128 stands for zero in the data rows.
Here are some points:
<182 116  94 164 113 193  95 179 113 161 129  99  86 129 140 162>
<112 145 114 132 153 123 154 111  78 117 120 161 114  98 158 164>
<213 146 167 173  42 171 157 130 100 152 168  84 106 152 126 158>
< 96 135  96 122 176 115 136 107 124 118  98 151 141 115 141 119>
< 61  83 134  75 160  68  96 134 147 112 134 163 143 130 134  85>
< 27  81 132  36 211  97  29 123 151 103 108 193 179 142 131 114>
<125 171 170 121 129 110 164 125  90 125 136 148 143 103 125 186>
<140 205 191  75 130 150 129 113 154 109 126 132 189 142 102 220>
<163 100  77 219  95 120 183 145  69 154 156 117  49  80 160 111>
<189  74 125 138 104 207  55 125 155 127 150  92 111 173 137  57>
<115 100  69 186 162  92 169 121  28 125 139 172  54  58 202 120>
< 87 146  92 103 167 122 106 138 137 118  94 151 140 124 142 140>
<180  50  72 152 140 236   0 197 140 145 136 104  82 168 160 101>
<108 127 126 104 114 106 108 138 130 124 143 139 127 129 139 132>
< 73  93 121 116 159  65 150  97 100 119 143 166 121  99 156  76>
< 26  42 114 106 225  53  87 109  56 111 138 218 113  72 182  80>
<111 137 126 147 146  93 174 113  97 126 127 148 120  92 129 128>
<141 222 132 142 116 112 221  99 167 120  93  95 156 115  95 157>
<112 160 135 140 130  76 201  77  84 114 127 159 119  95 153 129>
<184 184 163 143  74 168 150 139 157 143 131  77 146 148  83 181>
<127 109  93  87 106 171  61 161 255 130 101  67 163 203  85  70>
<115 135 118  98 123 153  78 160 122 134 128 145 129 145 149 181>
<147  70 155 147  86 101 112 173 137 150 182 106 103 133 116  82>
<251 183  95 193  28 252 138 155 208 165 111  11 111 187  86 150>
< 94  94 124 122 130  82 141 113 130 122 137 147 126 116 142  73>
< 99 110  89 136 201 110 131 120  74 114 110 168 106  80 158 138>
<140 117 114 123  96 137 105 151 159 140 139 104 128 158 127 107>
<212 173  79 192  76 218 155 140 127 154 112  65 109 146 120 165>
< 88 105  80 123 183  92 136 111 116 106 100 161 119  87 161  93>
<177 143 129 139  76 174 124 135 215 142 119  57 153 182  79  96>
<242 145  99 187  27 233 125 182 197 170 132  14 103 182  87 125>
<203 100 128 169  80 166 115 111 112 138 161  99  83 143 141  68>
< 21  86 143  45 234  41  75 124  87  95 123 225 155  87 161 141>
<200 137 109 169  53 198 137 128 220 152 115  26 131 185  78  68>
<129 133 106 125 157 141 113 119  61 116 130 171 117 112 185 177>
<216 204 101 188  79 219 171 136 136 144 101  66 105 142 119 187>
<158  90 116 137  63 149  93 172 194 158 152  64 132 177  96  64>
< 80 156 139  97 154  92 148  96  84 111 123 181 147 107 150 171>
<137 173 159  74 113 165  80 123 160 119 120 122 183 171 114 178>
<178 127 155 137  87 164 138 139 193 121 129  97 121 161 118 101>
< 75 222 160  64 194 106 159  88 111  96  79 178 189  98 121 224>
<118 193 158 144 122  92 206  99  95 122 119 145 128  92 123 177>
14 more points follow, each with its number after it:
<122 137 198 136  93  60 191 124  73 142 180 149 123  98 115 147> 0
< 21 103 115  99 226  43 123 115  73 105 108 217 130  65 161 136> 1
<149 122 141 120  94 150 101 140 141 136 143 113 137 156 113 123> 2
<126  94 110 136 160 148  91 136  72 128 132 161  98 104 172 135> 3
<204  77 111 174  82 196  76 172 129 162 156  77  96 164 127  90> 4
< 46  49 140  52 221  94  15 135  63  91 148 233 132 107 197 123> 5
< 84 151 172  71 192 103 107 112  72 103 110 197 158 101 142 206> 6
< 51 165 124  62 215  86 123  86 116  88  81 200 171  97 161 165> 7
<107  70 138 144 145  82 130 147  97 135 154 147 112 108 125  92> 8
< 34 100  96  96 233  38 146  87 101  80 107 216 124  70 170 100> 9
< 44 111 121  70 217  71 109  93 129  90  99 193 158 104 147 108> 10
<  6 156 216  44 223   0 169 103  60  85 123 246 190  45 124 215> 11
<205  99 140 161  40 190 101 150 177 151 162  53 111 186  94  74> 12
<172 146 178 152  72 142 157 129 135 145 156  89 125 147  97 141> 13
Which three of these numbered points are nearest to each point below, ignoring the direction in which the first points spread most? Their numbers follow each, nearest first.
<185  98 151 160  75 174 107 143 192 157 139  48 139 180  61  69> > 12 2 8
<205  96  89 190  56 199  91 188 174 172 146  50  90 166 112  77> > 4 8 12
<234 180 148 159  44 232 121 161 171 149 129  46 133 179  95 186> > 6 2 7
< 55 169 163  41 206  99 106  99  84  87 102 213 178 107 150 217> > 6 7 11
<135 145 115 111 117 158 119 125 189 130 103  95 154 161 102 116> > 10 7 2
< 71 166 173  49 195 100 103  96 107  86 101 198 189 120 146 192> > 6 7 11
<154  79 142 154  75 123 135 140 162 145 166  95 106 145 101  59> > 12 8 2
<139 182 175  92  95 148 126 129 207 130 111  86 180 176  63 164> > 11 7 6
Now 14 new points, numbered from 0 again:
<153 217 131 139 106 126 221  96 165 127  88  89 158 132  95 161> 0
<106 187 193  56 137 120 118 100 123 104 123 149 192 143 110 202> 1
<161 117 171 156  66 134 147 147 169 159 156  73 136 155  70  96> 2
< 32 131 116  87 191  37 157 112  92 105 117 201 128  74 159 139> 3
<103  83  78 130 164 105 116 136 130 135 116 140 105 103 152  80> 4
<176 137 146 148  89 151 148 109 162 133 140  85 135 148 106  94> 5
<145 186 159 120 121 153 147 112 131 120 117 119 156 136 109 192> 6
<161  39 109 180 107 145  99 148 117 150 166 101  81 146 130  35> 7
<214 153 137 177  28 192 139 172 170 174 154  42 115 166  87 144> 8
<160  89 149 144  88 121 115 155 103 150 179 116 110 136 130 111> 9
<124 163 134 139 115 103 193  82 110 114 124 142 120 109 136 130> 10
< 70 178 169  72 175  90 141 114 151  98 100 165 168 115 107 194> 11
<114  95 161 131  98 112 127 131 140 144 162 115 114 142 106  87> 12
< 33  50 179  73 214  36  77 106  44 103 157 238 138  84 169 106> 13
The same question for these:
< 99 136 111 128 126  88 161 128 142 127 134 132 118 113 123 116> > 3 5 8
<108  88  98 132 158 101 126 124 125 124 125 139 116 112 145  80> > 4 5 3
<151 128 162 131  87 120 153  85 114 123 153 121 142 144 134 104> > 5 10 12
< 45 182 135  76 137  48 189 107 147 102 104 159 161 104 125 162> > 0 11 3
<218  78 135 156  79 231  50 125 160 133 154  72 120 189 121  72> > 13 7 9
<134 131 164 127  97 116 144 117 140 121 145 120 140 142 111 115> > 5 2 12
< 88 224 123  78 162 129 147 140 155 111  70 131 173 115 108 235> > 11 6 1
< 12  92 136  43 206  37  89 108 114  99 124 220 153 107 152 117> > 12 5 3
